128 stands for zero in the data rows.
Here are some points:
tensor([85, 152, 86, 152, 154, 156, 25, 135, 68, 195, 143, 159])
tensor([142, 153, 138, 132, 128, 134, 162, 137, 96, 129, 123, 122])
tensor([154, 104, 186, 119, 118, 146, 226, 130, 174, 77, 114, 63])
tensor([160, 93, 165, 144, 117, 109, 221, 133, 187, 85, 114, 85])
tensor([67, 101, 89, 110, 116, 58, 112, 135, 183, 88, 118, 136])
tensor([158, 103, 139, 132, 115, 120, 100, 119, 147, 96, 148, 152])
tensor([165, 109, 165, 116, 100, 121, 212, 112, 161, 81, 132, 155])
tensor([127, 107, 113, 141, 122, 99, 153, 151, 130, 101, 111, 112])
tensor([123, 99, 159, 138, 122, 130, 143, 141, 137, 135, 140, 122])
tensor([145, 38, 175, 131, 255, 133, 184, 133, 174, 75, 122, 84])
tensor([172, 114, 207, 133, 133, 181, 201, 124, 152, 105, 123, 78])
tensor([113, 126, 128, 111, 123, 90, 138, 150, 124, 70, 132, 111])
tensor([145, 109, 168, 129, 123, 120, 181, 149, 157, 106, 130, 101])
tensor([167, 112, 158, 120, 116, 122, 210, 123, 175, 115, 118, 93])
tensor([106, 96, 96, 89, 135, 78, 112, 130, 168, 75, 132, 146])
tensor([128, 109, 134, 125, 114, 133, 109, 127, 118, 167, 121, 136])
tensor([208, 137, 188, 159, 159, 157, 201, 87, 124, 146, 119, 76])
Here are 10 more points, each followed by its number:
tensor([121, 97, 120, 118, 124, 104, 146, 96, 163, 97, 109, 128]) 0
tensor([179, 92, 191, 168, 119, 158, 233, 118, 151, 94, 125, 56]) 1
tensor([110, 122, 103, 93, 124, 82, 137, 114, 155, 40, 122, 118]) 2
tensor([153, 120, 154, 147, 110, 136, 187, 133, 217, 116, 107, 126]) 3
tensor([137, 125, 128, 100, 121, 127, 111, 130, 143, 96, 116, 145]) 4
tensor([120, 119, 130, 128, 125, 114, 124, 136, 133, 132, 117, 76]) 5
tensor([115, 165, 123, 141, 124, 190, 68, 124, 57, 170, 116, 166]) 6
tensor([103, 87, 91, 84, 128, 2, 106, 105, 190, 107, 113, 151]) 7
tensor([117, 121, 143, 118, 111, 136, 141, 141, 133, 123, 112, 130]) 8
tensor([142, 93, 185, 119, 115, 155, 213, 123, 173, 87, 87, 91]) 9
Which of these numbered points is nearest to each point below, looking only along the 2 directions in which the first points spread most? Its number follows each.
tensor([116, 112, 149, 117, 101, 78, 131, 93, 145, 129, 126, 154]) > 4
tensor([106, 107, 21, 98, 95, 62, 95, 157, 158, 101, 125, 144]) > 7
tensor([163, 163, 125, 108, 145, 137, 141, 123, 137, 139, 115, 99]) > 8
tensor([85, 180, 88, 150, 135, 159, 1, 147, 33, 255, 151, 185]) > 6
tensor([188, 102, 200, 131, 118, 183, 238, 116, 137, 88, 130, 71]) > 1
tensor([106, 93, 118, 83, 73, 56, 154, 131, 184, 111, 161, 120]) > 2
tensor([128, 124, 156, 118, 113, 136, 178, 122, 149, 105, 114, 81]) > 3
Here are 10 other points, each followed by its number:
tensor([148, 113, 115, 105, 131, 119, 159, 137, 149, 128, 151, 108]) 0
tensor([103, 110, 101, 93, 111, 74, 87, 130, 147, 114, 136, 169]) 1
tensor([91, 184, 86, 110, 123, 159, 33, 159, 40, 225, 146, 164]) 2
tensor([180, 91, 160, 114, 129, 121, 224, 129, 189, 83, 122, 85]) 3
tensor([168, 104, 141, 115, 132, 136, 154, 108, 121, 100, 113, 120]) 4
tensor([110, 202, 114, 170, 145, 183, 0, 127, 22, 192, 138, 191]) 5
tensor([167, 127, 209, 126, 130, 173, 255, 120, 170, 84, 112, 77]) 6
tensor([164, 94, 151, 132, 127, 116, 214, 133, 192, 98, 108, 80]) 7
tensor([119, 118, 154, 119, 145, 136, 136, 130, 136, 154, 114, 137]) 8
tensor([145, 126, 123, 135, 137, 134, 142, 120, 135, 111, 151, 63]) 9
Which of these numbered points is nearest to each point below, looking only along the 2 directions in which the first points spread most? Its number follows each.
tensor([135, 129, 127, 87, 134, 131, 147, 143, 139, 91, 116, 122]) > 0
tensor([130, 116, 141, 105, 109, 134, 149, 142, 134, 128, 105, 119]) > 0
tensor([180, 124, 128, 115, 122, 57, 148, 133, 146, 142, 143, 129]) > 0
tensor([113, 121, 126, 144, 121, 162, 119, 128, 97, 157, 122, 126]) > 8
tensor([167, 107, 180, 135, 163, 164, 226, 135, 130, 90, 132, 83]) > 6
tensor([144, 118, 141, 153, 120, 139, 161, 137, 154, 97, 117, 100]) > 4
tensor([92, 159, 70, 103, 126, 36, 83, 145, 171, 97, 117, 161]) > 1
